In the data rows, 500 means zero.
Some points:
419,597,625,513,645,220,537,533,583,459,627,517,376,605,652,423,483,622,440,469,437,689,581,437,561,580,598,620,419,737,686,485,540,466,433,519,434,557,404,346,413,351,509,471,546,533,574,445,841,493,618,497,552,493,475,523,443,397,517,488,505,381,086
449,510,476,589,624,451,463,517,374,331,452,609,298,519,506,604,460,539,604,622,588,427,538,473,568,562,435,428,406,383,535,877,478,630,531,375,454,372,470,326,437,546,494,520,784,604,322,291,485,671,592,437,475,494,699,612,349,490,809,414,517,705,505
575,470,554,467,548,386,342,645,345,541,377,577,543,447,434,255,534,527,398,538,448,365,567,469,377,417,395,406,475,170,458,360,513,516,255,378,391,489,523,551,621,699,434,484,254,334,440,472,689,622,410,490,609,630,487,614,446,328,477,214,363,462,459
527,691,503,661,357,385,576,442,589,346,352,579,379,383,407,378,460,458,527,510,452,628,480,448,760,344,517,405,392,402,507,386,675,468,748,717,508,588,602,581,587,481,382,512,514,435,292,869,450,472,631,581,698,550,496,654,592,620,459,521,527,593,476
395,540,722,553,758,550,428,473,336,594,614,498,312,591,374,304,592,513,571,409,456,343,528,638,493,569,597,491,635,642,297,569,597,184,525,555,392,433,515,437,367,388,648,415,420,399,431,649,494,523,309,618,455,576,623,631,673,615,503,408,547,397,727
647,654,406,517,354,672,368,462,386,577,718,383,424,589,742,527,647,429,371,482,472,510,465,283,416,543,513,427,380,388,564,460,620,417,605,564,579,344,381,609,515,404,497,343,412,705,351,321,546,553,292,538,764,443,555,419,659,460,451,547,380,525,521
665,461,579,345,592,456,592,571,391,585,317,649,584,643,696,448,299,348,505,609,517,292,329,573,542,693,290,716,478,463,568,543,583,518,520,805,488,539,665,755,533,485,566,333,535,466,579,450,418,538,688,583,403,455,463,348,498,570,428,551,300,470,367
573,486,534,733,319,420,365,611,474,466,498,559,701,361,502,534,742,654,471,378,455,575,318,385,489,700,363,695,471,480,578,443,520,393,556,466,298,426,497,522,399,630,600,622,455,532,431,501,623,255,296,707,254,431,463,461,579,515,650,655,450,719,668
420,666,595,641,496,552,557,243,444,648,513,465,422,397,551,579,381,444,588,470,516,638,514,501,494,488,585,532,294,451,415,474,518,786,532,526,518,325,701,460,417,598,594,552,312,462,522,369,669,494,338,420,338,568,396,549,543,508,507,416,329,090,694
339,394,352,329,439,353,638,414,582,468,613,496,519,496,476,362,555,361,359,518,422,526,362,286,399,318,620,534,540,394,284,697,677,447,436,590,636,522,487,443,678,491,565,487,461,701,502,521,485,301,740,631,306,717,457,541,327,448,575,526,547,394,436
530,631,719,429,480,650,510,461,564,702,475,534,473,540,733,438,611,771,499,463,583,410,584,292,548,452,299,513,474,598,255,383,296,505,596,346,649,458,700,417,596,355,281,628,464,559,510,572,344,462,541,711,473,425,430,618,616,432,467,308,604,596,549
443,535,484,423,666,512,394,426,354,324,486,387,620,410,515,415,277,523,528,732,409,691,492,525,639,658,610,581,497,346,265,486,329,397,580,541,467,420,450,463,571,543,545,602,708,662,630,568,374,488,404,344,629,539,433,403,356,391,262,606,522,506,440
609,548,501,662,363,529,737,649,512,260,298,467,694,642,331,376,405,333,324,615,309,476,707,385,352,586,604,358,782,791,638,361,275,607,450,488,684,358,283,646,120,434,505,323,541,542,463,398,330,405,547,353,493,472,383,654,394,545,591,268,489,606,690
432,373,396,571,550,598,458,549,608,614,705,447,514,408,375,534,553,549,373,524,702,491,526,267,698,517,563,371,474,449,707,533,337,457,496,674,462,594,536,515,576,525,453,146,637,366,614,668,551,555,349,454,319,481,444,455,388,426,524,519,522,470,577
556,238,651,644,450,536,424,205,677,467,392,550,578,688,648,482,380,453,447,317,586,448,326,637,505,426,324,358,647,678,407,517,513,666,373,298,411,643,131,709,439,451,568,494,600,543,361,476,554,523,417,130,397,364,541,793,501,559,337,539,757,544,508
430,607,356,531,453,682,375,569,496,257,549,756,469,496,547,546,573,655,615,454,369,401,472,544,592,320,437,695,700,651,452,533,489,672,440,550,454,513,432,584,511,324,537,541,387,572,613,570,558,722,420,531,563,694,481,163,374,271,595,485,494,327,625
406,249,506,527,575,710,681,603,464,599,472,521,464,294,658,573,423,565,291,536,440,303,727,451,525,520,581,543,510,469,637,410,713,475,518,331,407,411,410,451,395,538,431,641,676,409,449,479,538,458,452,714,623,657,404,280,443,719,371,589,503,405,549
362,475,377,401,333,478,436,531,488,314,491,425,419,378,409,429,395,496,545,466,782,483,661,641,516,416,405,518,450,716,517,525,588,485,428,443,324,534,548,566,399,505,558,570,319,733,461,432,311,415,481,319,384,308,671,291,534,763,322,243,494,680,256
569,595,403,402,392,457,534,365,432,538,512,886,479,511,340,615,494,649,469,554,432,368,527,521,279,479,748,521,445,508,591,598,365,511,480,670,536,650,510,259,584,514,391,619,499,428,480,311,380,639,500,385,458,378,521,532,502,668,356,696,647,551,391
491,442,435,564,445,562,697,437,436,465,606,248,430,614,353,561,609,518,415,394,549,388,519,711,419,606,541,591,388,500,350,458,566,660,564,634,341,403,479,518,693,643,411,514,628,395,719,496,626,512,706,547,646,353,392,426,568,421,675,504,617,615,652
622,402,584,515,290,452,637,497,470,668,332,420,580,425,293,547,539,407,738,579,652,521,380,619,645,474,487,592,461,466,505,613,522,219,439,179,627,416,354,271,464,402,558,445,373,545,502,394,522,563,682,203,573,611,457,374,709,540,490,462,597,512,245
579,352,458,313,549,384,573,775,750,491,580,624,505,406,613,622,745,456,591,506,395,597,586,643,472,667,495,388,514,332,418,298,580,580,578,402,618,594,659,419,430,608,740,505,395,561,536,568,387,568,507,458,523,330,624,527,490,373,522,557,527,337,644
279,443,357,500,537,424,526,511,498,686,463,427,359,657,398,494,342,660,646,493,457,500,323,534,516,649,617,454,386,640,610,546,319,582,594,376,481,612,511,766,429,591,363,522,365,464,592,432,423,457,525,539,654,720,777,540,517,361,417,612,438,629,326
500,529,551,427,409,851,461,642,546,483,663,578,689,572,583,524,405,497,568,483,437,573,340,599,425,359,586,210,603,515,620,643,618,455,518,486,527,369,681,492,543,413,509,722,519,306,538,526,727,392,525,597,501,357,521,535,333,470,456,386,349,522,480
417,596,532,611,652,490,404,567,599,506,406,305,504,428,679,654,380,448,686,262,475,530,555,528,366,339,285,343,623,399,400,366,551,364,569,694,586,646,367,282,671,581,551,496,557,386,754,346,418,564,441,588,497,586,439,425,626,578,646,490,410,542,482
656,640,380,350,720,479,346,363,561,429,416,340,585,588,448,530,671,367,418,472,543,620,509,611,628,389,590,719,555,593,572,573,490,612,436,265,601,656,701,552,567,465,367,579,589,330,440,496,411,482,455,515,532,524,446,474,398,609,678,685,295,598,600
473,678,496,507,596,563,348,505,601,614,557,394,433,601,442,668,445,363,551,641,637,350,540,483,238,463,324,547,499,351,659,366,412,495,212,528,503,366,471,499,377,463,535,675,508,485,426,750,621,334,539,639,515,480,659,387,620,397,452,633,643,383,665
There is one direction along which these points spread out most. Take the direction at right angles to it along which they spread out most. Go by this last direction. Where along it does each point below lie, from 0 to 99? The average is 50, and the first point in the table lies past the average. One standard deviation of the points above along it is 16.
420,666,595,641,496,552,557,243,444,648,513,465,422,397,551,579,381,444,588,470,516,638,514,501,494,488,585,532,294,451,415,474,518,786,532,526,518,325,701,460,417,598,594,552,312,462,522,369,669,494,338,420,338,568,396,549,543,508,507,416,329,090,694 -> 44
609,548,501,662,363,529,737,649,512,260,298,467,694,642,331,376,405,333,324,615,309,476,707,385,352,586,604,358,782,791,638,361,275,607,450,488,684,358,283,646,120,434,505,323,541,542,463,398,330,405,547,353,493,472,383,654,394,545,591,268,489,606,690 -> 5
491,442,435,564,445,562,697,437,436,465,606,248,430,614,353,561,609,518,415,394,549,388,519,711,419,606,541,591,388,500,350,458,566,660,564,634,341,403,479,518,693,643,411,514,628,395,719,496,626,512,706,547,646,353,392,426,568,421,675,504,617,615,652 -> 52
530,631,719,429,480,650,510,461,564,702,475,534,473,540,733,438,611,771,499,463,583,410,584,292,548,452,299,513,474,598,255,383,296,505,596,346,649,458,700,417,596,355,281,628,464,559,510,572,344,462,541,711,473,425,430,618,616,432,467,308,604,596,549 -> 40
443,535,484,423,666,512,394,426,354,324,486,387,620,410,515,415,277,523,528,732,409,691,492,525,639,658,610,581,497,346,265,486,329,397,580,541,467,420,450,463,571,543,545,602,708,662,630,568,374,488,404,344,629,539,433,403,356,391,262,606,522,506,440 -> 69
500,529,551,427,409,851,461,642,546,483,663,578,689,572,583,524,405,497,568,483,437,573,340,599,425,359,586,210,603,515,620,643,618,455,518,486,527,369,681,492,543,413,509,722,519,306,538,526,727,392,525,597,501,357,521,535,333,470,456,386,349,522,480 -> 41
622,402,584,515,290,452,637,497,470,668,332,420,580,425,293,547,539,407,738,579,652,521,380,619,645,474,487,592,461,466,505,613,522,219,439,179,627,416,354,271,464,402,558,445,373,545,502,394,522,563,682,203,573,611,457,374,709,540,490,462,597,512,245 -> 73
395,540,722,553,758,550,428,473,336,594,614,498,312,591,374,304,592,513,571,409,456,343,528,638,493,569,597,491,635,642,297,569,597,184,525,555,392,433,515,437,367,388,648,415,420,399,431,649,494,523,309,618,455,576,623,631,673,615,503,408,547,397,727 -> 34
665,461,579,345,592,456,592,571,391,585,317,649,584,643,696,448,299,348,505,609,517,292,329,573,542,693,290,716,478,463,568,543,583,518,520,805,488,539,665,755,533,485,566,333,535,466,579,450,418,538,688,583,403,455,463,348,498,570,428,551,300,470,367 -> 65
